In the rows, zero is written as 128.
Each row of Y is roughly a mix of the hidden directions of one of several groups; one row fits no group.
Y (111 x 11):
[[142 110 132 101 156  96 115  99 105 134 165]
 [ 86 146 161 123 124 132 133  88 158 145 129]
 [106 136 114 146 122 121 167 112  75 111 125]
 [115 118 137 159 116  84  98 125 102 151 151]
 [121 151 186 115 144 114 124 134 148 159 137]
 [151 146 166 117 145 112 145 120 131 111 177]
 [137 130  98 177 104 129 123 169 117 112 135]
 [119  93 138 113 141 108 129  77 127 164 123]
 [172 120  96 134 117 103 144 113 104 112 158]
 [147 135  79 146 104 108 141 149 107 104 147]
 [190 122 135 107 144 110 134 105 144 130 144]
 [112 108 123 153 162 138 113 152 115  89  97]
 [135 129 137 183 101  93 132 143 140 125 151]
 [103 130 108 169 104 101 135 144 121 129 169]
 [122 121 107  94 102 153 102 156 147 155 108]
 [121 139 103 173 106 137 124 173 120 110 144]
 [113 123  90 164 104 146 111 168 121 127 113]
 [123 131 161 102 155 106 131  93 135 138 168]
 [159  94  92 109 131 146 125 128 102 126  94]
 [152 134 103 126 119 111 159 124  91 109 170]
 [ 91 122 118  82 131 147 156 128  96 137 115]
 [138 126 155 159 132 108 100  96 125 128 173]
 [107 139 175  87 139 108 130 106 120 147 142]
 [174 128 144  89 168 131 144 112 126 130 132]
 [122 140 150 150 155 134  99 128 175 147 101]
 [114 137 157 119 140 113 147  91 170 142 156]
 [ 97 160 130 136 155 165 131 161 123 129  99]
 [138 131 184 158 145 118 123 109 120 141 157]
 [146 123 127  92 142  96 155 103 112 124 168]
 [ 85 111 104 138  91 115 117 160 121 149 132]
 [165 132  72 127 124 136 135 141 118 108 101]
 [107 145 114 168 127  91 110 118 153 133 160]
 [121 114  73 100 100 125 125 136 147 117 103]
 [165 121 142 154 150 113 119 123 125 128 182]
 [127 154 133 114 162 156 147  82 136 102 124]
 [100 121 149 106 160 155 118 127 142 157  91]
 [ 85 117 148 178 112 143 129 150 126 115 137]
 [148 124 140  93 131 109 169 107 128  94 151]
 [126 125 180 103 156 133 144 100 114 154 126]
 [136 128 121 178 107 117 109 168 119 124 156]
 [136 134 165  82 165 136 123 125 137 136 156]
 [145 111 107 155  96 120 131 133  82 104 149]
 [124 151 145 152 158 164  88 131 128 141 103]
 [119 113 102  90 118 126 159  95 116 117  95]
 [120 130 157 123 107 131 150 101 186 136 136]
 [149 112 171 137 156 109 101 115 155 127 154]
 [ 89 114 142 147  94 112 148 133 135  98 160]
 [115 136  90 111  86 132 136 143 131 106  90]
 [139 134 138 108 132 121 159  93 127  93 171]
 [ 80 141 143 136 110 148 124 120 155 145  90]
 [160 163 126 168 121 140 130 151 116 101 104]
 [ 80 116 137  98 107 115 151  99 110 144 128]
 [179 128 118  82 134 109 144 121 118 147 136]
 [126 125 177 154 157 147  96 144 142 140 139]
 [133 122  70 122 113 133 121 137 141 119  84]
 [140 158 140 120 134 145 185 117 136 120  96]
 [122 121 182 122 140 109 129 103 150 164 137]
 [109 130 126 164  92 100 134  87 114 115 140]
 [103 115 169 117 166 148 100 105 143 135 126]
 [ 79 146 164 130 142 130 122 139 155 142 155]
 [125 114  95 152 103 133 108 178 107 130 114]
 [160 113 140 161 139 124 109 121 175 144 153]
 [143 143 139  89 152 153 163 113 154 117 104]
 [172 124 149 104 145 103 142 112 150 107 156]
 [179 121 113  85 156 126 129 125 108 127 139]
 [128 101 114  90 156 132 103 106 105 148 100]
 [ 87 127 153 138 161 150 105 135 148 155 109]
 [115 139 157 103 132 148 141 106 141 159  83]
 [136 153 174 108 160 132 134  94 141 137 110]
 [163 141 160 167 156 134 103 140 148 128 136]
 [153 132 130  94 139  86 146  94 133 128 156]
 [129 114 160 126 134 164 146 128 117  82  98]
 [116 102 101 101 120 162 117 171 109 112 133]
 [135 121  87 131  78 115 130 163 118 121 141]
 [131 117 158 153 123 126 142 108  68 131 141]
 [117 110  73 135  89 116 133 127 105 113 122]
 [118 152 134 150 103 135 151 176 160 134 113]
 [123 135  68 114  91 121 128 145 107 134 125]
 [ 87 124 173 159 119 121 155 121 135 137 145]
 [132 138 140  66 144 127 160 143 113 123 114]
 [116 100 166 144 164 141 109 111 114 161 125]
 [115 123  91 145  84 143 148 128 124 104  96]
 [ 98 141 120 139 123 173 117 112 139 130  81]
 [140 133 165 157 173 133 109 116 147 153 118]
 [ 80 140 104 137 120 152 115 167 121 141 108]
 [145 126 156 104 159 102 109 149 104 145 161]
 [105 111 128 165 131 137 130 156 111 100 171]
 [106 129 136 196 131 119 128 138 109 125 147]
 [163 120 130  87 154 107 160 113 124 112 149]
 [ 78 121 148 107 103 106 138  97 138 147 128]
 [137 133 160 104 179 130 105 113 137 158 124]
 [150 129 173 156 140 137 108 125 161 124  96]
 [155 107 126 102 149 136 119  76 118 124 100]
 [128 113 130  63 150 138 136 128 133 146 103]
 [103 108 121 157  95 107 110 150 107 154 154]
 [112 138 107 100 135 122 148 162  87 107 155]
 [103 136 161 142 140 124  88 147 139 168 146]
 [143 148 140 108 143 112 151  83 147  94 112]
 [140 135 110 154 143 119 109 177  92 122 150]
 [134 120 101 138 144 169  97 154  98 117 105]
 [136 127  92  99 112 152 121 133  98 118  84]
 [164 139  77  99 135 122 146 140 139 111 143]
 [148 125 152 135 180 149  95 119 125 146 110]
 [ 98 130 158  96 145 136 130 110 152 157  94]
 [155 128  94 144 139 143 126 169 105  96 146]
 [100 140 110 134 120 154 106 168 154 117  95]
 [151 119 111 178 116 128  99 161 108 118 121]
 [ 99 120 102 161 139 134 111 152 106 122 170]
 [131 140 143 143 134 101 181 114 126 111 164]
 [162 169 119 142 149 111 157 100 130 132 103]
 [103 143 169 111 158 157 121 141 148 146 104]]

Here is one row of each group, with its name. Which group are the others in?
[124 129 120 169  81  93 133 143 139 116 145]  B
[118 131 177 121 168 146 135 112 113 157 114]  L
[133  92 112 104 107  97 151 107 137 122 165]  V

[125 107 140  98 142 106 141  77 133 161 123]  L
[135 108 116 159 109 111  72 151 134 127 140]  B
[ 95 164 152 170 112 117 126 146 133 134 150]  V
[119 124 140 137 104  84 125  99 156 133 167]  L
[ 95 148 121 168 141 167 140 149 141 108 123]  B
[117 106 124  89  98 103 153  96 110 132 146]  L
[110 162 135 128  91 124 129 137 164 113  90]  L
[101 129 125 112 104 151 152 148 177 142 107]  V
[156 124 143  65 124 131 144 135 136 117 152]  L
[162 133 128  85 145 141 114 118 134 158  92]  B
[102 137 129 112 121  83 131  88 138 157 148]  B
